Here are some points, each followed by its number:
Array([-40,  15, -20,  11,   7, -31,  -9, -31]) 0
Array([-37, -20, -10,  33,  -1,  39, -52,  32]) 1
Array([-36,  18, -26,   5,  -2, -12,  -9, -33]) 2
Array([ 11,  57,  -1,  14,  32, -58,  56, -43]) 3
Array([ -5,  21, -21, -14,  39, -51,  29, -38]) 4
Array([ -4,  59, -12,  -2,  24, -55,  48, -42]) 5
Array([ 17, -46,  57,  33, -21,  56, -21,  64]) 6
Array([ -7,   3, -30,  -9,   6, -17,  12, -32]) 7
Array([-30, -45,  27,  23,   5,  64, -50,  43]) 8
Array([-36,   1, -30, -15,   4,   6, -35, -10]) 9
Array([ 22, -60,  58,  13, -16,  47, -10,  44]) 10
Array([  7,   8,   0, -34, -17, -32,  14, -23]) 11
Array([-47,   9, -28,   3,  11, -10, -20, -26]) 12
Array([-30,  34, -27,  14,  50, -43,   7, -41]) 13
Array([ -3,  27,  -2, -23,  12, -63,  33, -31]) 14
Array([ 16,  38, -10,  14,  26, -50,  44, -42]) 15
Array([  4,  34, -29, -34, -29,  -7,  19, -11]) 16
Array([-30, -28,  -7,  23,  16,  62, -56,  38]) 17
Array([ -9, -20, -19, -15, -17,  -3,   5, -10]) 18
Array([ 32,  41,  14, -32,  12, -44,  39, -43]) 19
Array([-19,  26, -28,   6,  30, -44,  14, -38]) 20
Array([ 44,  35,  12, -17,  -5, -55,  48, -14]) 21
Array([ 26,  39,   4, -21,   5, -54,  38, -33]) 22
Array([ -6, -15, -13, -27, -25,   8, -23,  11]) 23
Array([-39, -21, -21,  33,   9,  33, -51,  46]) 24
Array([  4, -20,  -7, -17, -30,  17, -25,  19]) 25
Array([ 13,  24, -13, -15, -23, -38,  19, -14]) 26
Array([-37,  21, -31,  30,  30, -25, -21, -26]) 27
Array([ 31,  27,  23, -27,   0, -50,  54, -33]) 28
Array([-14, -19, -11,  -5, -17,  24, -31,  -2]) 29
Array([ 23, -52,  73,   0, -23,  37, -17,  57]) 30
Array([-25, -11, -16, -27, -14,  11, -29,  -2]) 31
Array([-31, -22,   0,  -5, -14,  40, -56,  32]) 32
Array([ 13,  19,  -2, -19,  -7, -34,  37, -39]) 33
Array([-40,  10, -40,  17,  35, -11, -13, -27]) 34
Array([ 32, -28,  35, -32, -45,  41,   4,  40]) 35
Array([ -2,  21,  -9, -11,   4, -50,  23, -34]) 36
Array([-23,  -7, -13, -16, -18,   8, -30,  -7]) 37
Array([-37, -18, -18,  18,   5,  23, -35, -10]) 38
Array([-51,  24, -39,  16,  31,  -7,   2, -38]) 39
Array([ 57, -34,  64, -26, -30,  36,  19,  55]) 40
Array([-12,  -4, -26, -20,  16,  -7, -17, -28]) 41
Array([ 36, -34,  34, -14, -39,  25,  -8,  46]) 42
Array([-19,  10, -20, -38, -12,  -5,  18, -31]) 43
Array([ -6,  56, -24,   8,  47, -53,  35, -41]) 44
Array([-12,  33, -26,  21,  25, -38,  19, -43]) 45
Array([-18, -43,   7,  17,  13,  50, -52,  27]) 46
Array([-24, -28,  -1,  16,  -8,  38, -54,  36]) 47
Array([-32, -52,  24,  25,   7,  59, -39,  80]) 48
Array([ -5,  52, -25,  16,  40, -49,  29, -41]) 49
Array([-41,   9, -32,  12,  16,  16, -26, -29]) 50
Array([-15,  20, -40, -11,   3, -16,  -6, -21]) 51
Array([-29,  36, -40,  16,  35, -34,  30, -37]) 52
Array([  5,  16, -19,   3,  21, -46,   6, -32]) 53
Array([ -9, -33,  39,  21, -11,  61, -56,  71]) 54
Array([ 11,  15,   9, -35,  -7, -47,  25, -29]) 55
Array([-27,   6, -26,  16, -12,   1, -10, -23]) 56
Array([-46,  -3, -35,   9,  -8,   3,  -8,  -9]) 57
Array([-16, -36,  -4,  15,  -9,  47, -37,  22]) 58
Array([  8,  25, -27, -23,  -5, -36,  26, -20]) 59
Array([ 44,  52,   5, -24,   1, -48,  68, -15]) 60
Array([-16,   7, -36,   9, -23,   9,   7, -13]) 61
Array([ 80,  60,  22,   5,  16, -35,  71,  -8]) 62
Array([-35, -15, -12,  30,  16,  18, -54,   2]) 63
Array([ 29,  45,  -8,  -6, -10, -48,  55, -17]) 64
Array([ 48, -46,  72,  -7, -24,  29,   5,  50]) 65
Array([ 33,  17,   8, -48,  -3, -37,  43, -21]) 66
Array([ 48, -52,  79,  20,   3,  55,  -6,  67]) 67
Array([-26, -46,  50,  20,   8,  66, -51,  82]) 68
Array([-16,  43, -18,  23,  41, -57,  11, -38]) 69
Array([  5,  49,  -1,  15,  45, -70,  53, -36]) 70
Array([ -6, -25, -14, -43, -17,  -4,  -4,  15]) 71
Array([ 38, -37,  50,   2, -14,  67, -29,  67]) 72
Array([-38, -20, -17,   0, -21,  13, -20,   3]) 73
Array([ 58,  47,  26,   3,  51, -50,  78, -29]) 74
Array([-54,  -5, -26,  20,  21,  19, -25, -23]) 75
Array([ 35, -27,  29,  -6, -29,   6, -20,  15]) 76
Array([-33,   1, -28,  14,  -1,   7, -17, -25]) 77
Array([ 14,  39,   3, -31, -21, -39,  24, -28]) 78
Array([ -7,  36, -13,  -2,  16, -46,  24, -46]) 79
Array([ 49, -39,  56,  13, -13,  61, -15,  74]) 80
Array([-20, -36,  -2,  -2,  -6,  55, -40,  23]) 81
Array([  6,  30, -17,  -9,  16, -50,  21, -36]) 82
Array([ 24, -43,  65,  33, -15,  57, -26,  72]) 83
Array([ 20, -38,  33, -34, -31,  38, -18,  41]) 84
Array([-34,  30, -35,  10,  36, -16,   2, -46]) 85
Array([ 13,   7,  -5, -38, -20, -27,   6, -14]) 86
Array([ 45, -42,  69,   5, -24,  51,  -5,  61]) 87
Array([ 25, -46,  56,  10,  10,  83, -35,  66]) 88
Which three points above are nearest to each new point? Their numbers follow each, nearest first.
Array([ 16,   0, -13, -21, -11, -19, -11, -13]) -> 86 11 18
Array([ -2, -14, -12,  -6, -30,  22, -33,  21]) -> 25 29 23
Array([ 19, -27,  17, -25, -48,  34,   4,  33]) -> 35 42 84
Array([-24, -20, -34,  15,   0,  30, -20,   1]) -> 38 73 29
Array([ 44, -38,  46, -21, -29,  24,  -1,  27]) -> 42 35 76
Array([ 20,  18,  -4,  -4,  -3, -47,  41, -28]) -> 33 22 36
Array([ 60, -12,  55, -19, -45,  11,  53,  43]) -> 40 65 35
Array([-39, -16, -21,   5, -15,  14, -27,   5]) -> 73 38 29
Array([-23,   3, -37,  16,  11,  13, -11, -29]) -> 77 50 56
Array([-12, -22,   4,   2, -29,  36, -31,   5]) -> 29 58 25
Array([ 14, -31,   4,   0, -31,  31, -15,  17]) -> 25 76 29
Array([  2, -34,   5, -22, -30,  29,  -7,   7]) -> 25 23 29
Array([-26, -23, -13,  36,   9,  37, -54,  28]) -> 1 24 47
Array([-14, -30, -20,  -3, -10,  26, -27,  12]) -> 29 73 58
Array([  2,  10, -16,  -5,   5, -37,  19, -35]) -> 36 53 82
Array([  8, -25, -14, -25, -26,  28, -18,  31]) -> 25 23 71
Array([ 83,  74,  33,   3,  21, -25,  79, -11]) -> 62 74 60
Array([-41,  13, -34,  26,  30,   0, -17, -34]) -> 34 39 50
Array([-10,   6, -30,   5,  16, -20,   8, -38]) -> 7 53 51
Array([ 39,  71,  17,  40,  25, -52,  58, -32]) -> 3 15 70
Array([-15,  24, -39, -12,  18, -16, -10, -31]) -> 51 41 7
Array([-24,  25, -42,   7,  26, -23,   3, -33]) -> 85 20 34
Array([  3,  15, -17, -12,  -2, -20,  -3, -36]) -> 7 51 41
Array([  5, -35,  -5, -18,  -2,  36, -29,   3]) -> 29 25 81
Array([ 13, -44,  17, -12, -29,  40, -13,  29]) -> 84 42 35
Array([ 14,  21, -21, -24,  -3, -28,  30, -30]) -> 59 33 26
Array([ -7, -35,  -4,   4, -35,  28, -15,  38]) -> 25 58 81
Array([-38,   2, -37,  29,  21,   0, -12, -24]) -> 34 50 77
Array([ -7,  28, -22,  20,  26, -48,  19, -37]) -> 45 20 69
Array([-16,  10, -30,  -7, -17, -19, -13,  -5]) -> 51 56 61
Array([-14,  25, -20, -13,  -2, -21,  24, -44]) -> 7 36 79
Array([  4, -14, -16, -19, -18,   9, -25,   3]) -> 23 25 29
Array([-11, -28,   7, -10, -41,  26, -13,  15]) -> 25 23 29
Array([ 14,  -2, -16, -34, -22,  -8,  18, -10]) -> 86 11 18
Array([-45, -14, -24,  15,   3,  19, -41,   7]) -> 38 63 73
Array([  6,  25, -24, -20,  17, -38,  27, -37]) -> 82 36 59
Array([ 19,  11, -18, -29, -19, -14,   9, -15]) -> 86 11 26
Array([ 16,  39, -17, -12,   9, -59,  22, -20]) -> 82 36 22
Array([-36, -32,   4,  -1, -11,  30, -47,  20]) -> 32 47 81
Array([-29, -25, -18,  14,  22,  22, -32, -18]) -> 38 75 63
Array([-26,  40, -20,  36,  16, -39,   3, -37]) -> 45 69 20
Array([-29,  13, -18,   9,  10, -34,  -2, -35]) -> 0 2 20
Array([ -4, -46,  43,   3, -27,  69, -21,  34]) -> 10 6 84
Array([ 10, -42,  20,  -1, -23,  39, -35,  46]) -> 84 42 58
Array([  7,  58, -20,   2,  47, -64,  38, -31]) -> 44 49 70
Array([  3, -47,  -4,  17, -18,  19, -15,  40]) -> 58 25 47
Array([ 15,   2,  -4, -13, -35,  22, -30,   5]) -> 25 23 29
Array([ 34,  -8,  31, -33, -30,  55, -40,  48]) -> 84 35 42
Array([-37,  18, -33,  12,  14, -27,   0, -29]) -> 0 2 12
Array([-16,  37,  -6,  -9,  11, -56,  18, -40]) -> 79 36 82
Array([ -8, -56,  61,  17,  10,  64, -44,  63]) -> 68 54 88
Array([ 14,  60,   5,  19,  36, -57,  52, -47]) -> 3 70 15
Array([ 29,  62,  -2,  18,  33, -52,  56, -39]) -> 3 15 70
Array([-30,   6, -32, -20,  -8,  11, -25, -10]) -> 9 31 37
Array([ 24,  40,  -1, -12,  17, -57,  44, -35]) -> 22 19 15
Array([-47,  16, -38,  24,  24,  -6,   3, -35]) -> 39 34 85
Array([ 38, -46,  67,  -7, -13,  32, -29,  58]) -> 30 87 65
Array([-28,  13, -42,   8,  20, -17,  -6, -26]) -> 34 51 2
Array([  5,  37,  -2, -22,  30, -59,  42, -42]) -> 14 4 5
Array([-26,   5, -28,  19,   3,  -2, -34, -14]) -> 77 56 50
Array([ 35, -55,  84,  18,  -2,  47, -11,  73]) -> 67 87 83
Array([-30, -25,  -5, -35, -17,  32, -15,  -4]) -> 31 29 37
Array([-51,  -8, -36,  19,  30,  14, -35,  -5]) -> 75 50 38
Array([ 36, -42,  42, -18, -36,  22,   2,  54]) -> 42 35 65
Array([-32, -14, -23,  22,  17,  27, -30, -20]) -> 38 75 50
Array([ -1, -25,   5, -45, -25,  -9,   4,   6]) -> 71 23 18
Array([  0,  49,  -3,   9,  36, -71,  48, -35]) -> 70 3 5
Array([  4,  29,  -8,  -8,  -4, -54,  28, -28]) -> 36 82 14
Array([ -6,  -6,  -7, -38, -21,   4,  -6, -19]) -> 18 23 43
Array([  8,  55,  -5,  -7,  28, -67,  41, -35]) -> 5 3 70
Array([  6,  49,   3,  13,  33, -58,  44, -49]) -> 3 15 70
Array([-20,  -7, -18, -24,  -4,  -2,  -7, -28]) -> 41 18 43
Array([-11,  10,  -1, -38,  -7, -28,   5, -34]) -> 11 43 86
Array([-31,   8, -44,   2,   3,  15, -30,  -4]) -> 9 77 50
Array([ -4,  26, -36,  14,   6, -24, -18, -18]) -> 51 2 0
Array([-20,  -7, -34,   2,  -7,  24, -32,   3]) -> 29 38 73
Array([ 64, -27,  46,   2, -34,  42,  33,  46]) -> 40 65 87
Array([-53,   6, -40,  36,  29,  27, -23, -14]) -> 75 50 34
Array([-36,   4, -47,  28,  25,  -7, -13, -11]) -> 34 27 12
Array([  2,  65,   1,  23,  50, -72,  60, -31]) -> 70 3 44
Array([  4,   3, -10, -31, -21,  -2,  -2, -23]) -> 86 18 43
Array([ 21, -11,  -3,  -3, -23, -11,  -9,  -8]) -> 18 86 23
Array([ 30, -52,  54,  20,  10,  64, -34,  67]) -> 88 83 72
Array([-24,  -6, -25, -21, -14,  -3,   3, -17]) -> 18 43 7
Array([ 47, -41,  63,  -9, -32,  19,   8,  47]) -> 65 40 42
Array([ 17, -37,   9, -34, -16,  23, -30,  46]) -> 84 25 42
Array([ 37, -14,  29, -40, -36,   4,   5,   5]) -> 76 35 42
Array([-25,  14, -24, -24, -14,  -8, -11, -21]) -> 51 43 2
Array([-11,  11, -37,   5,  11, -10,   6, -34]) -> 7 51 2
Array([ 14, -37,  -4,  -3, -20,  24, -24,  30]) -> 25 58 23
Array([-16,  14, -21, -15,   1, -20,  25, -42]) -> 7 43 36
Array([ 70, -22,  67, -23, -28,  44,  20,  46]) -> 40 65 87
Array([-36, -10, -23,  -6, -26,  12, -11,   1]) -> 73 37 57
Array([ 34, -33,  38, -13, -43,  10,  10,  27]) -> 42 76 35
Array([-20, -40,  -6, -13,  -8,  16, -27,  10]) -> 29 73 31
Array([  4,  24,  -4,   5,   0, -50,  36, -37]) -> 36 82 79
Array([ -5,  32, -22, -10,  18, -31,  25, -49]) -> 79 82 20
Array([  3,  -1, -31, -34, -23,  11,  13,  -2]) -> 18 16 71
Array([-38,  -5, -39,  -8,   1,   2,  -8, -10]) -> 57 9 77
Array([-34,  36, -47,  21,  46, -16,   7, -36]) -> 85 39 52
Array([ 62, -23,  59, -13, -39,  29,  21,  47]) -> 40 65 42
Array([ -8,  54, -16,   5,  21, -63,  40, -32]) -> 5 44 49
Array([ 10,  17, -19, -23, -11, -17,  20, -32]) -> 59 11 33
Array([-22,  15, -36,   3,  -9, -22,   1, -15]) -> 51 2 56
Array([-10, -48,   4, -23, -10,  36, -26,  27]) -> 81 58 25
Array([-39, -32,   5,  20,   3,  61, -52,  32]) -> 17 46 8
Array([ 49, -45,  61,   2, -15,  49, -11,  49]) -> 87 65 80
Array([-38,  12, -36,  15,  27, -19, -13, -27]) -> 34 27 12
Array([-18,  43, -21,  12,  34, -58,  14, -35]) -> 69 20 49
Array([-48,  18, -37,  28,  11,   3, -26, -16]) -> 50 12 77
Array([  1,  33, -30, -32, -12, -32,  10, -12]) -> 59 16 26
Array([ -1, -37,  17,  20, -23,  56, -32,  30]) -> 58 81 47
Array([-42, -16, -23,  14,  30,   3, -23, -26]) -> 75 50 34
Array([-30, -37, -12,  12,   0,  31, -17,  -8]) -> 38 73 29
Array([ 20,  47, -11,   8,  20, -63,  39, -27]) -> 15 3 5
Array([-17,   3, -33,  29,   3, -13,  -3, -20]) -> 56 77 2
Array([ 28, -36,  56, -37, -42,  26,  15,  37]) -> 35 40 42
Array([ 31,  27, -11, -21, -18, -36,  51, -10]) -> 64 21 26
